One turn moves every row onto another: examples first, then more rows asked
K_397: [ 13.6  30.8 -14.3   7.2   6.0  22.2   1.2   2.8   0.2  13.3  -0.3  -5.9
  18.1  -1.5  -7.6  -3.9  12.2  -8.7 -13.0   0.1]
K_852: [ 13.7  -1.2 -22.0   5.0   0.2  -2.3   1.1   4.0 -16.7   5.8 -13.1  -9.5
 -11.6 -17.0  14.5  -5.4   6.2  32.5  -5.1  15.9]
K_621: [  8.6  -8.4  11.5 -12.5  -8.6 -26.0   4.8 -30.2  -3.7   7.7   8.9  -4.4
   6.2   9.4  18.9   2.3  12.2  13.5   0.0  -0.6]
K_606: [  5.1  -1.9  -4.6  22.5  -1.5  -0.7  -4.0   9.6  -7.3  -5.0  -7.9  13.9
 -12.1   0.8   5.1   8.9 -16.2 -17.3  23.1  -2.5]
K_338: [ -2.1  11.7  23.4  -5.3  -1.7  -8.0 -10.7  25.0  10.2  -2.6   0.5  16.6
  10.2   2.8 -13.0   2.9  20.7  -7.8 -11.0   6.8]
K_132: [ 19.6 -17.0 -16.0  14.3   5.2  15.5   4.1  12.6   1.9  -4.2  -1.4  -0.4
   6.3 -23.7 -22.6   2.2   2.0  -2.6 -18.9 -19.2]
K_166: [ -9.1  -7.4 -14.3  19.4  11.3 -37.5  -2.1   6.3 -17.4  14.9  -5.4   5.7
   8.4  -7.6  -7.1  -9.0  -3.6 -28.2   5.9   1.2]
K_378: [  0.0   3.9  14.5   0.7  14.1  -7.3 -17.4  -5.6  -9.5  10.5 -12.1  -5.7
  13.3   4.6 -17.3 -37.3  12.2   0.7   7.4  16.0]
K_846: [ -5.9   5.6   0.0   3.2   8.6 -42.0  -0.4 -19.5  -7.4 -13.0   1.3  -0.9
  21.7   4.6  18.1   6.9 -11.0  -7.3  -4.9   5.0]
K_708: [ 14.8 -10.0   3.3  -2.0  -3.6 -29.6  -0.3 -34.0   0.9  14.9  10.7  -8.4
   1.8  15.7   6.8  -0.5   8.4   2.7   3.9  -3.7]
K_471: [ -8.3 -15.8   1.1  -3.6  14.4 -21.5  12.5  -2.5  14.0   1.5  -8.1 -39.3
  -2.7 -17.5  -1.0  -6.5  10.6 -11.1 -26.5   4.8]
K_366: [  3.0 -18.7 -13.7  18.0  33.0  -4.6  -7.8   1.2  14.1  -1.7 -25.6   0.6
  -4.5  -0.9 -15.2  18.2  -3.8   2.2   4.5 -12.4]
K_168: [ -9.3  22.9   1.9  -7.2 -15.8 -13.8  -2.8   8.4  -2.8 -13.2  -8.2  -2.2
  24.8   1.5   5.2  14.4  -6.3  -5.9   3.4 -18.9]
K_70: [ -0.2  10.7   1.3  13.7  -9.9 -14.1   5.7  14.9   0.7 -18.1  -5.0 -33.0
  -1.8 -23.4  -8.7   8.1 -19.1  -4.0   3.2   8.7]
K_125: [ -3.8   8.4  -4.6 -11.3   8.4 -43.7   2.2  -9.0  -6.5  -4.9  -1.9   0.2
  32.5   3.4  17.1   6.5  -5.1   3.1  -4.6   2.2]
K_291: [ 10.4  -7.2  -5.3  -2.9  -3.1  -5.2  11.9 -10.4   3.2  11.0 -27.3  16.6
  28.4  -0.4 -15.0   4.1  -5.0  13.7  -1.3  19.7]
K_315: [  5.0   6.3 -16.0  -5.8   5.9  -9.8  -8.3  -6.5 -11.8  11.4   1.2 -12.8
   2.4  -4.0  -6.3  21.0  32.3  20.1   0.3  19.7]
K_766: [-12.5  13.8   1.8   6.8  14.6 -17.1 -10.8  15.8  -5.5  -9.2  15.3  -4.1
  15.3  -4.8   2.9   7.0  18.3   7.3 -12.0  30.2]
K_124: [-15.7  -6.9  -7.5  34.5  10.2 -11.3  -4.3   2.7 -14.7  12.7  -7.6 -23.0
  -2.5 -10.3 -27.7   1.2 -11.4  -0.6 -10.9  -4.3]
K_762: [ -1.5  -8.6  18.5   5.9  -4.8  -1.2  -0.3 -10.9  -7.9  -5.0 -18.6  10.4
  11.7  -0.7   0.3 -22.5  -7.2  12.0   9.6  30.5]
K_969: [ -3.7  11.8   2.9  11.3  27.1  15.5 -12.0  -7.8   4.9  -0.6  -6.7 -11.7
   8.7  -2.7   6.2 -25.2  26.2  -5.2  -9.5   4.6]
K_645: [ -2.1 -24.9  -0.6  -5.3   6.2 -16.5  -3.8   9.1 -18.9 -17.7  -5.6  16.0
  20.6  -3.5 -21.6   9.5  -2.3 -13.4   5.0  14.1]
K_624: [  9.4  -2.9   0.1 -12.3 -10.5 -26.4  11.2  13.3  -6.8  15.9   8.3 -25.7
  -6.7  -7.3  -4.8 -21.0  -1.6 -24.1   2.1  10.6]
K_303: [  1.4 -19.9 -10.2  12.7  -4.4   4.1   5.9  21.4  -3.5 -20.4  -6.3  11.5
  21.2 -17.9 -18.5   9.0 -10.5  -8.5  -7.4  -0.6]
K_689: [ -8.8  -3.7   1.4   1.9  -4.0  -7.4  -8.2  -3.4  10.7   7.7  -9.6 -32.1
  10.5  -6.4  -7.7 -18.6   8.9  20.9 -12.1 -32.1]
K_870: [ 12.3  -2.2  -4.5  -3.1 -13.8 -10.5  -1.1  13.9  -9.6  18.1 -30.5   2.0
  -5.1 -22.2 -10.8 -16.9   9.0  17.0  -9.6  -6.4]
K_160: [  1.9 -27.4   5.1  -5.9  18.2 -12.4  -9.0  -7.1 -28.6 -18.0   6.0   4.5
   1.5   0.9  -2.4  -1.7   8.2  -9.5   4.6  23.6]
K_577: [ -4.3  15.6 -19.0  17.3  -1.6   3.6  16.2  -4.6  -1.7   3.1 -13.9   0.1
  32.1 -20.6  -4.0   6.9   0.3   3.0 -19.1  12.6]
K_750: [-13.1  -1.9  -9.9   3.8   6.7   3.0  -0.4  13.0  19.0 -19.8 -20.2 -12.5
  13.4   6.7  10.4  -0.4 -17.1   2.7 -10.9 -25.9]
K_438: [ -3.5 -29.3  -4.7  10.1  26.5 -14.0   6.7 -14.2   5.8  15.0  -4.4   4.6
  -5.9   7.3   4.2   3.7  14.9 -15.1 -11.4   3.0]
K_85: [ 12.4 -14.5   1.0  -9.4  -1.6 -14.7   9.0  -1.8  14.4 -14.6  -8.5  -6.7
 -11.3 -11.2  24.7   0.4   5.9 -14.0  16.3  14.4]
K_786: [ -2.2   7.1  -6.0  -7.3   7.1   4.6  -6.1  16.9  19.9 -14.5 -11.7 -12.4
  16.2   3.5   9.4  -2.4  -9.9  14.4  -7.1 -29.5]
K_223: [ 20.5   0.1   7.1 -11.3   7.1   4.9   8.9  10.8  25.3  -0.4  -0.1 -27.9
 -13.5   3.4 -12.4  13.2  -4.8  -1.3  -8.6   0.8]
K_347: [  3.0 -13.0  -6.6  19.4  -5.3 -13.0   0.4 -14.3   2.4   8.4  16.2 -28.6
  -2.5   4.6  15.6 -24.2  -7.3  17.0  -7.6  -7.8]
K_459: [ 11.2  -6.3 -11.5 -10.7  13.8 -38.9  -0.2   4.5  13.3  -7.6 -21.4 -18.8
  11.7 -18.7 -16.9   9.4   2.0  -7.1  13.2   3.9]
K_888: [  4.0 -11.4   1.8  19.2   3.5   8.8   8.2   4.0  -7.6  21.4  16.4  -3.3
 -22.1  15.6  -5.6   2.3 -12.5  -7.2  -7.2   4.9]
K_508: [ 18.2 -18.2  -2.6   1.3  16.8  -4.4 -10.9 -10.7 -33.2   1.8  15.7 -11.9
 -11.4  -4.7  -8.6 -14.9  15.7  -8.0  -3.7   9.2]
K_30: [ 19.4 -14.5 -12.0  16.9  17.4   8.2  -3.8  -1.5 -14.5  -0.5   8.8 -17.8
  -7.1 -24.0 -10.9 -15.1  14.0  -4.0 -24.5 -11.1]
K_591: [ -5.4  -8.9 -10.4   3.6  -8.1  -4.3  -5.4   0.8  12.3  15.1 -10.9 -31.1
   5.9   3.8 -16.3 -16.8   0.5  10.3  -8.0 -34.1]
K_891: [ -5.0  16.4   1.4  -9.2 -10.8 -18.1  -3.6   4.8  -2.3 -10.9 -12.3   1.8
  17.8  14.0  -2.9  17.3 -14.7 -18.4   2.6 -18.9]
K_533: [  0.7  -3.7  12.1   0.9   9.6 -11.3  -1.6  26.7  10.9  -7.0 -24.8  16.1
   4.0 -16.7   5.6 -19.8   4.2   7.9 -23.6   0.1]
K_197: [  6.9  -2.9   3.3   4.0  -7.0 -17.3  -0.1  -8.0  -3.0  13.9  16.4 -24.7
   2.4   3.9  10.7 -27.9  -7.0  25.1  -9.0  -4.8]

K_471 goes to K_624
K_347 goes to K_708
K_852 goes to K_315
And these:
K_645 goes to K_303
K_786 goes to K_689
K_378 goes to K_762
K_606 goes to K_366

